128 stands for zero in the data rows.
Here are some points:
[231 190 157 239 169 113  95  95  49 109 122  58 190 165 144 165 110 112
  72 166 155 132 175 150  85  70 122 168  67 159 179 125]
[126  85  93 114 104 138 168 158 157  94  91 180 156 129 114  88  93 118
 126 147 100 118  82  81 175 136 154  66 107 142 172 156]
[134 154 144 144 144 177 135 165 153 160 134 153 102  97 182 131 100 129
  78  50 117 148 116 105 142 119 123  94 118  84 138 146]
[139  59  97 191  83 157 233 149 154 185 176  97 173 154 131  49 138 154
 106 134  75 140 115 108 126 138 147 105 132 157 118  94]
[135 135 191 220 161 229 179 229  88 108 158  77 136 133 147  59 148 178
 116 166 154 163 119 103 139 198 218 189 149 137 108 126]
[161 141 125 210 131 130  64 146  74 160 146  97 136 101 169 161 118 142
  76  73  99  99 198 189 178  88  84  75 127  86 199  86]
[132 111 208 161 195 142 116 146 128 167 175 126  83 123 133 116 101 139
 113 139 140 177 137  67 114 107 170 134 181 126 106 149]
[129 134 145 148 121 100  83  93  93 151 131 105 119 137 117 189 138 118
  94 125 124 131 138 140 138 118 164 103 146 137 110 146]
[ 84 165 127 100 115 125  89 113 125  47 200 188 121 111 113 178 102 113
 141 139 182 128  52 138 138  62 103 109  84 208 152  95]
[102  58 157  87 110 121 150  78 115 108 123 178 116 133 159 134 135  90
 111  81  63 101  61 100 139 156  99 116 106 158  90 132]
[205  88 134  12 177 103 159  82 146 154  59 183  42 205 136 157 151  95
 191 118 145 165 117 136  99 137  51 180  91 154  55 177]
[154  57 121 116  72 138 168 213 177 155 201 113 120 103  99  83 163 140
 143 182 122  88 122 146 147 200 143 112 201 156 126 145]
[183 105 145 108 144 112  87  92  80  65  94  68 195 126 155 150 118 106
 171 204 158  50 191 133 114  93  80  91 148 117 197 255]
[ 52 229 195  73 126 115 148  86 101  76 125 192  26 173 158 228 152 111
 136  54 231 155 125 116 131 126  90 124 151 163  77  70]
[ 95 206 121 120 228 159 164 132  75 166  96 139 168 159 126 110  64 143
 157 171 197 163 156 161 178  74 116 134  75 140 142 150]
[166 148 116 158 173 157 161 133 130 106  89 110 163 168 148 106 122 139
 132 176 150 179 151 102 110 100 122  97  86  83  50 159]
[154 124  67 141  68 125  69 124 154  87 150 183  57 111 136 161 165  87
  87  94  24 137  40  69  52 124 160 140 160  68 131  53]
Then 16 other points, each followed by its number:
[128 205  72  36  96 131 145 129 114  36  84 188 159  89 119  59 160  56
 163 160 133 135 100 171 112 154 148 228 172 104  54  31] 0
[193 108 109 149 141  87  70  92  24 113  48 119 109 104 156 109 122  62
  57  76  52 136 161 137  72 211 159 201 160  70 148 156] 1
[ 76 133  68 179 146 124 101 203 140 213 140 146  80 141 152 139  73 127
 131 157 125 161  61 147 137  43 133 114 132 143 119  71] 2
[ 29  60 167 136 222  65  30 130  72  93  78 147  96  68 105 121  65 124
 204  88 123  91 149  96 163 124 128 128 142 153 170 180] 3
[136 135 130 134 128 111 118  91  99  89 100  50 177 115 129 122 150 118
 154 191 143  72 175 149 115 102 125 101 136 102 182 201] 4
[ 56  83  65 134 132  98  67 123 158 117 136 123 140 114 107  93 124 116
 142 109  55  71  91 101 125 138 109 149 105 137 144 115] 5
[160  57 132 156 139 130 204 129 162 133 173 108 187 114 105  45 106 138
 128 152  55 121 126 125 138 144 146 121 146 146  93 109] 6
[121 128 153 155 116 165 120 139 140 132 147 115 124 118 158 128 140 134
  63  86 101 120 102 102 113 115 108  99 103 114 161 139] 7
[115 183  92 146  97 156 161 150 150 140 173 173 114 166 141 130 137 193
 145 152 143 182  75 152 128 106 126 170 107 162 134  12] 8
[111  85 138  94 122 114 144 104 123  99 158 113 168 129 121  62 115 141
 136 169 110 117 179  95 177 193 176  99 161 152 157 156] 9
[112 116   3 150 165 138  84 110 119 105 123 157 128 115 140  84 121 105
 133 180  75  75  99 144 156  98  66 135 147 195 100  55] 10
[132 132 156 103 114 137 103 202 124  59 131 101 116  79 120  93 170 160
 190 139 193  57 159 151 155 147 134 153 176 121 206  87] 11
[157 147 162 135 137 173 114 114 131 124 167 125 130  81 117 157  77 137
 138 126 156 149 188 102 108  81 133 100 177 128 115 125] 12
[118 102 116 106 106 154 134 149 137 130 189 158 141 108  90 122 112 101
 102 130 109 147  97 133 157 110 127 114 112 144 124  81] 13
[156  90 102 194 204 147 146 231 203 227 216  54 177 140  73  42  71 172
  95 116 132 205 189  70  97 137 140 127 128 165 105 170] 14
[114 132  78 151  68  83  61 112 118 164 134 174  44 166 109 114 105 169
  96 115 117 168 182 143 146 115  96 107  70 177 183  94] 15
Which of these numbered points is nearest to each point below by angle, seen from the average point of the first points? Its number follows each.
[157 149 105  49  99 147 155 122 120  69 114 159 170  99 117  75 124  67
 176 190 105 109  85 130 128 148 139 190 171  99  99 123] > 0
[190  64  95 156  54 120 170 180 142  89 116 143 102 136 164 137 173 127
 147 139 100  79  79 161 143 130 152 111 159 114 195  94] > 11
[128 190 156 114 129  99 148  90  70 127 128 153 145 110 145 191  45 125
  92 140 123 155 138 142 130 105 152 110 181 151 148 115] > 12
[102 123 126  79 122 168 152 175 130 112 187 188 148  74 105 130 127  88
  88  98 144 141  73 122 150 126 120 108  97 125 121  83] > 13
[168 155  93 151 195 198 203 143  87 125  56 145  98  43 169 115  90  96
 167 141 114 101 164 204 126 102  60 138 220 137 131  46] > 10
[104 137  37 151  36  62 108 130  93 161  55 220  16 143 131 129  87 174
 111  68 118 168 168 223 169 136 121  24 105 159 159  45] > 15
[173  60  96 128  73 107 184 165 146 154 180 118 108 164 101  96 154 139
 143 186 119  86 140 167 133 168 136 120 192 189  84  88] > 6
[174 181  89 154 177 139 158 105 112 134 106 155 126 112 180  92  99 127
 143 184 133 118 166 198 130 103 126 187 160 140 154  44] > 10
[165 205 112  94 135 148 152 111  74  97   5 136 129 113 187 126 123 131
 102 112 139 104 176 184 148 212 142 206 107 100 216 146] > 1
[151 161 162 164 178 210 160 157 130 147 114 139 133 121 234 168 134 145
  37  98 146 138 105  79 143 108  93 112  90 123 181 184] > 7
[ 91 146  90 100 118 146 134 112 175 104 183 156 168 115  93 110 139  74
 127 113 127 137 115 130 148  88  63 116  46 139 119  81] > 13
[105 156 132 132 129 139 148 135 162  67 153 153 165 139 129  72 110 131
 107 116 136 167 132 104 115 128 139 161  59 165 139  58] > 8
[103 102 196  88  78  94 137 101 117 124 129 155 144 116 101  44  89 149
 136 118  90 163 168 116 145 201 235 135 152 112 135 125] > 9
[137 162 170  74 159 102 151  97 185 164  44  73 255 210 140 139 182 119
  72 149 144 149 189  57  84 148  99  91   0  87 140 198] > 4
[165  66 203 102 118 188 178 205 145  82 112  94 222 103 205 111 160 115
  79 148 134  48 116  91 112 165 158 153 202  80 189 147] > 11
[190  55 108 137 178 106  82 160 105 180 191  44  79 140 110 104 162 131
 116 121 144 139 220  98  42 123  97 150 138 124 103 224] > 14
[116 161 124 141 134 119  91  82 144 139 142 132 121 126 114 159  80 151
 132 129 145 150 135 117 131  95  94 131  86 160 111 134] > 15
[173 148 111 144 132 163 172 182 143  68  51  74 215  82  85 113 197  57
 150  87 145 152 151 151  64 110 132 143  96   5  84  99] > 0
[225 135  81  99 112 111 176  97 124 110 152 118 168 196  84 219 124  96
  57  69 156 141 122  78  66 162  87 178  98 164 168 172] > 1
[ 97 161  85 133 137 115  85 137 153  99  77 116  90 129  74 105 162 177
 206 100 163 123 191 190 128 134 129 156  59 109 147  98] > 11
[112 200 211 150  59 110 124 102  62  66 100 198  75 103 139 145  97 139
 132 120 171 161 141 199 162 140 180 100 150 136 161  39] > 11
[ 64 178 113 119 158 124 142  96 100 113 119 101 178 109 113 152 123 105
 173 175 131  71 122 191 149  88 102 131 154 147 142 116] > 4
[157  76  97 199  85  46 241 131 153 192 149 165 104 255 118 180 157 161
  44 104 111 157  77 112  64 172 150  90 193 173 146  46] > 8
[123 144 128 137 205 150  85 164 150 215 168  68 168 147 143 160  92 128
  94 147 167 129 111 100 143 136 120 182 116 108 153 170] > 14
[ 75 162  69  77 134 165 130 112 187  98 138 176 188  97 150  92 117 108
 125  70 145 138 115 138 145  84  30  72  46 135  96  52] > 13
[107 138 132 195 146 172 115 153 130 197 128  96  58  86 149 190 166 118
 106  25  82  86 108 137 123 115 104 214 181 116 118 129] > 7
[ 81 123  65 164 115 107  94 229 156 163 105 166  55 147 100 122 124 134
 133  94 130 151 107 100 156 136 173 103 162  92 148 101] > 2
[103 148 143 109 133  87 104  99 183 132 157  89 176 146  58 153 148 143
 176 152  94 122  90 116  57 127 133 176 109 104  91 139] > 5
[ 83 139 126  76 138 113 108 106 182 140 157  77 192 100  49 181 140 105
 181 147 100 126  82 119  94 112 115 180 109  81  60 167] > 5
[175  87  82 255 193 140 116 169 115 255 134  31 105 142 144 140 153 147
 124 180  99 129 145 122 110 126 189  86 177  69 161 223] > 14
